rutag: [ 99 149  96  90 122 135 148 117]
novu: [ 93 132 188 106 101 103  79 117]
ved: [128 130 135 149 138 139 121 130]
taz: [177  56 110 138 108 159  93  64]
zadit: [112 163  99 166 151 154 173 125]
has: [177  55 110]
no
has: [174 125]
no
has: [128 129]
no
has: [138 121]
no
has: [110  56 177]
no
has: [149 117]
no
has: [121 139]
no

zize: [143 125  74 138 138]
gozik: [127 137 102  39 124]
fetak: [167 132 102 162 118]
fuli: [160 148 185  38 123]
mok: [ 92 128 131 102 117]
mip: [167 132 102 162 143]
Tefez: [ 95 147 189  88 111]
fazi: [143 125  74 168 138]
has: [184  38]
no
has: [185  38]
yes
has: [ 95 148 189]
no
has: [102 118]
no
has: [143 125  74 138]
yes
has: [149 185  38 123]
no

Reli: [133  95  95 100 132 132 136 131 154]
Beg: [130 111 108 110 142 100 143  96 115]
Nerav: [102 174 167 161  90 133 169 149 185]
daki: [133  95  95 100 132 132  75 127  89]
funi: [119 141 157 153 114 124 169 120 150]
Tolur: [134 123 136 133 137 119 156 106 130]
napu: [126 131 180 173 101 168 127 150 134]
Tov: [142  86 160 157 108 180  64 147  77]
mitam: [153  82 168 164 133 163 112 115  80]
faki: [122 119  97 100 124 128  92 137 117]
has: [128 150]
no
has: [180 108 157 160]
no
has: [141 157 153 114 124]
yes
has: [137 119]
yes
has: [142 110 108]
no
has: [142 100 144]
no

Lilu: [110  79 124 118  93 112  99  95  81 120]
pepa: [112  79 121 115  91 113  99 139  81 131]
Mubat: [112  79 121 115  91 113  99 139  81 120]
Tavi: [110  79 124 118  93 112 111  99  75 110]
Rupat: [151 193 127 133 159 151 158 130 172 134]
has: [124 118  93 112]
yes
has: [118  93 112 111]
yes
has: [151 158]
yes
has: [ 79 124 118  93 112]
yes

puriv: [ 99 102 124  91 147 135 111 193 133  88 133 128 153 118 112]
gefi: [105 131  96 126 144 115 144 139 117 133 108 152 125  61 112]
zaf: [108  86 135 104 147 142 117 174 125 135 125 142 130  91 124]
retev: [105 108 165  88  96  92 136 158 113 128 140 134 151 133 146]
zat: [134 108 146 139 130 162 130 151  76 125  91 142 132 148  84]
Vuz: [105 150 115 151 123  99 162 100 107 119  89 115 142 133 144]
Sefu: [111  89 160 142 128 135 132 166 119 109 125  94  96 124 149]
fir: [ 80 166 129  82 135 115 134 135 131 128 136 102 128 103 156]
lavog: [ 99 102 124  91 147 135 111 193 131  88 133 128 153 118 112]
kog: [168 144 152 123  91 179 111 108 119 127 148 139 137 145 127]
goso: [108  86 135 104 147 102 117 174 125 135 125 142 130  91 124]
Ruf: [165 137  88 113 144 129 107  96 144 101 129 126 162 145 151]
has: [144 139 118 133 108]
no
has: [162 126 129]
no
has: [116 133]
no
has: [137 145]
yes

tesi: [ 96  60 163 115  94  83 128 157 121 123 142  96  38 168  94  85  75 185
 146 146 149 141  79 110 153 128  90 142  84 109 127  48 180  88 153 136
 155 166  55 156 131 130]
liso: [ 97 140 184 181 175 105 122 205  63 179 121  93 147  65 156 104 162  81
  74  89 183  61 177  78 182 182 108 192 176 171  80 148 137 176 181  57
 118 109 145  55  97 151]
niz: [144 113 125 105  50 144 175 147  98 153 178  77 134 112  57 136 162 155
 103 185 149  81 173 116 153 176  94 157  51  65 114 135  92 181 154  96
  40 153 137 103 143  44]
has: [182 182  78 177]
no
has: [176 182]
no
has: [ 63 205 122]
no
has: [60 96]
no
has: [185 149]
yes
has: [103 143]
yes

duz: [168 204 199 133  59  46  86 130]
lag: [110 150 188 208 170  91  40  63]
suzef: [173  94  45  61 109 148 189 209]
tivol: [121 161 196 206 152  72  41  74]
has: [133  59  46]
yes
has: [206 153  72  41]
no
has: [206 152  72  41]
yes
has: [134  59  46  86 130]
no
has: [150 187]
no
has: [ 45  61 109]
yes
has: [207 152]
no

Gemu: [ 78  77  77  77  76  76  75  75  75  76  76  77  77  75  74  73  74  76
  83  93 107 123 140 156 169 180 187 192 195 197 201 205 210 215 217 217
 213 203 188 171 150 131 113  98  88  81]
kez: [122 139 155 168 179 187 192 195 197 200 205 210 215 218 218 214 204 189
 172 152 132 114  99  88  81  79  77  76  77  76  75  75  75  75  76  76
  77  77  76  74  73  74  76  83  92 106]
lut: [198 201 206 211 216 218 217 212 200 185 166 146 126 109  95  86  81  77
  77  77  77  76  75  75  75  76  76  76  77  77  76  74  74  74  77  85
  96 111 127 143 159 173 182 188 193 195]
sezef: [ 75  75  76  76  77  76  76  75  73  73  77  82  91 105 121 138 155 167
 180 187 192 194 197 201 204 210 215 218 218 213 204 190 173 152 132 114
  99  89  82  78  77  76  77  76  76  75]
Mezug: [199 203 208 214 217 218 216 207 194 178 158 138 120 104  92  83  79  77
  77  77  77  75  75  75  75  75  76  77  77  76  75  73  73  75  80  89
 101 117 134 150 164 177 185 190 193 197]
has: [77 77]
yes
has: [218 217 207]
no
has: [77 76]
yes
has: [189 172 153]
no
has: [77 77]
yes
has: [76 76 74 73 73]
no
has: [218 217]
yes

Bilev: [122 122 126 132 112 126 123 118 127 125]
solus: [ 61 125 135 154 111  86 110 167  89 140]
punam: [122 122 126 132 112 126 123 105 188 119]
lavu: [158 113 152 159  94 100 110 119 126 148]
latil: [145  95 134 136 109 151 148 107 171 123]
mepa: [155 124 160 160 110 101 110 131 141 154]
tig: [136 109 127 128 105 127 122 132 114 124]
Dov: [153  65 157 119 110 108  87 162 102  85]
migaz: [108 147  98 153 118  96 165  82 153 162]
bepaz: [122 110 100 135 100 114 104 108 130 105]
palu: [122 122 126 132 112 126 123 105 138 154]
nibik: [124 110 120 128 108 121 125 126 122 128]
has: [123 105 188 119]
yes
has: [ 87 162 102  85]
yes
has: [110 120 128 108 121]
yes
has: [154 124]
no
has: [127 125]
yes

lav: [ 85 108  49 175]
Zezu: [ 85 108  49 179]
Ratas: [ 95 148  55 177]
laz: [175 145 182  95]
volen: [113 163  71 175]
duka: [ 86 129  48 177]
zagov: [112 161  81 161]
gasup: [106 148  77 161]
Kefep: [134 144  99 168]
gazil: [119 103  99 161]
has: [148  55]
yes
has: [161  77]
no

vezag: [116 111 158 131 102 139  89 154 119 142 155 115 150 136]
muni: [116 111 158 131 102 139  89 131 115 135 120 155  99 121]
sufet: [116 111 158 131 102 139  89 154 119 142 155 115  99 136]
buru: [187 121 150 155 167 155 119 169 118 139 175 119 160 118]
has: [139  89 154 120 142]
no
has: [120 155]
yes
has: [131 102 139  89 131]
yes

sim: [125 116 125 130 103 121 130 158 191 131 115 129 117 129 122 114 118 145
 136]
vani: [134 128 127  94 135 115 134 111 111 133  95 128 121 129 146 137 127 127
 107]
luf: [116  95 121 106 112  95 126 133 131 118 129 150 117 130  90 119 118 118
 155]
Mas: [151 117 112 187 135 135 126 139 146 143  84 123 123 132 128 147 103 152
 166]
rire: [132 125 145  91 112 130 156 121 142 146 124 135 120 128 111 134 154 161
 120]
Tusov: [151 122 148 175 164 103 115  98 135 134 156 112 159 132 123 152 165 114
 118]
Fuga: [141  72 129 128 130 166 107 121 104 126 100  94 126 126  64 128 119 119
 122]
has: [156 130 112  91]
no
has: [126 126  64]
yes
has: [117 130  90 119]
yes
has: [114 118]
yes
has: [156 120 142]
no
has: [163 103 115  98 135]
no

zeg: [190 202 133  71]
Nomi: [197 178  85 135]
Kimez: [110  53 175  91]
loro: [101 202 133  71]
has: [ 53 175]
yes
has: [110  54 175  91]
no
has: [202 133  71]
yes

maza: [ 53 129 148 196 160]
golad: [205 147 159  70  46]
mig: [111  89 199 141 172]
gusoz: [187 121 209 127  67]
has: [187 121 209 127  67]
yes
has: [147 159  70]
yes
has: [187 121 209 127  68]
no
has: [111  89 199 141]
yes
has: [ 89 199]
yes

magam: [127  92 128 104 169 144 180]
bariv: [ 76  89 118 117 202 153 139]
guf: [127  92 128  67 176 169 138]
tebu: [ 94  94 120 118 158 115 115]
Divev: [ 84  60 123 112 141 145 128]
bel: [105 142 136 127 127 150 173]
Topuz: [125  85 119 122 173 157 133]
fefi: [114 132 111 104 169 144 169]
paro: [125  85 119 110 173 157 133]
has: [117 118  89  76]
no
has: [127 127 150]
yes

demak: [177 188 166 132 159 178 141 151 134 151 171 100 207 164 166 121 153 129
 121 140 140 123 189 171 124 111 157 150 168 180 144 167 183 145 118]
Gol: [109 104 130 120 132 132 164 162 142 157 109 144 105 101 145 124  81 156
 161 133 111 134 123 104 137 125 105 108  78  99 133 113  99 144 130]
Veba: [155 167 154 155 157 152 110 135 118 134 162 139 177 179 129 147 159 126
 118 147 128 100 148 179 125 119 188 166 164 144 148 152 152 112 140]
Gomel: [146 156 149 172 158 138 102 129 119 129 159 169 157 187 114 168 169 131
 125 155 134 103 128 182 135 138 203 177 167 131 154 148 140 105 160]
Bap: [140 133 133  91 121 151 179 153 154 152 123  82 141  88 175  92 100 139
 143 115 137 166 167  96 131 121  67  92 109 157 118 133 149 176 100]
nub: [168 181 160 145 160 165 117 139 120 139 169 117 197 177 143 134 159 123
 113 143 130 103 168 181 120 110 180 161 170 162 145 161 168 122 128]
Posi: [115 112 148 122 152 156 193 197 154 190 116 151 121 100 172 124  58 179
 183 144 100 132 142 108 144 116 109 106  58  96 146 118  98 160 132]
gupi: [155 167 169 143 172 176 149 176 130 172 159 135 187 163 161 134 116 150
 143 152 110  97 169 170 127 101 173 150 126 135 155 151 144 133 131]
has: [172 159 135 187 163]
yes
has: [150 157]
no
has: [164 144 148 151 152]
no

Busuk: [147 183 134 114 130]
bafol: [147 189 148 112 121]
pem: [134 115 122 205 182]
Vaziv: [155 187 127 117 151]
kepok: [117 113 135 180 112]
has: [183 147]
no
has: [115 122 205 182]
yes
has: [122 205 181]
no
has: [134 115]
yes
has: [112 148 189 147]
no
has: [114 134]
no

lir: [132 133 152 157  97 146 143 159 160]
sema: [ 90 128 102 117 123  92 112  83  92]
pila: [127 132 124 122 134 125 135 128 127]
Mika: [ 94 173 116 128 117 102 196 146 145]
has: [ 97 157 152]
no
has: [131 124]
no
has: [152 157  97]
yes
has: [116 128 117 102]
yes

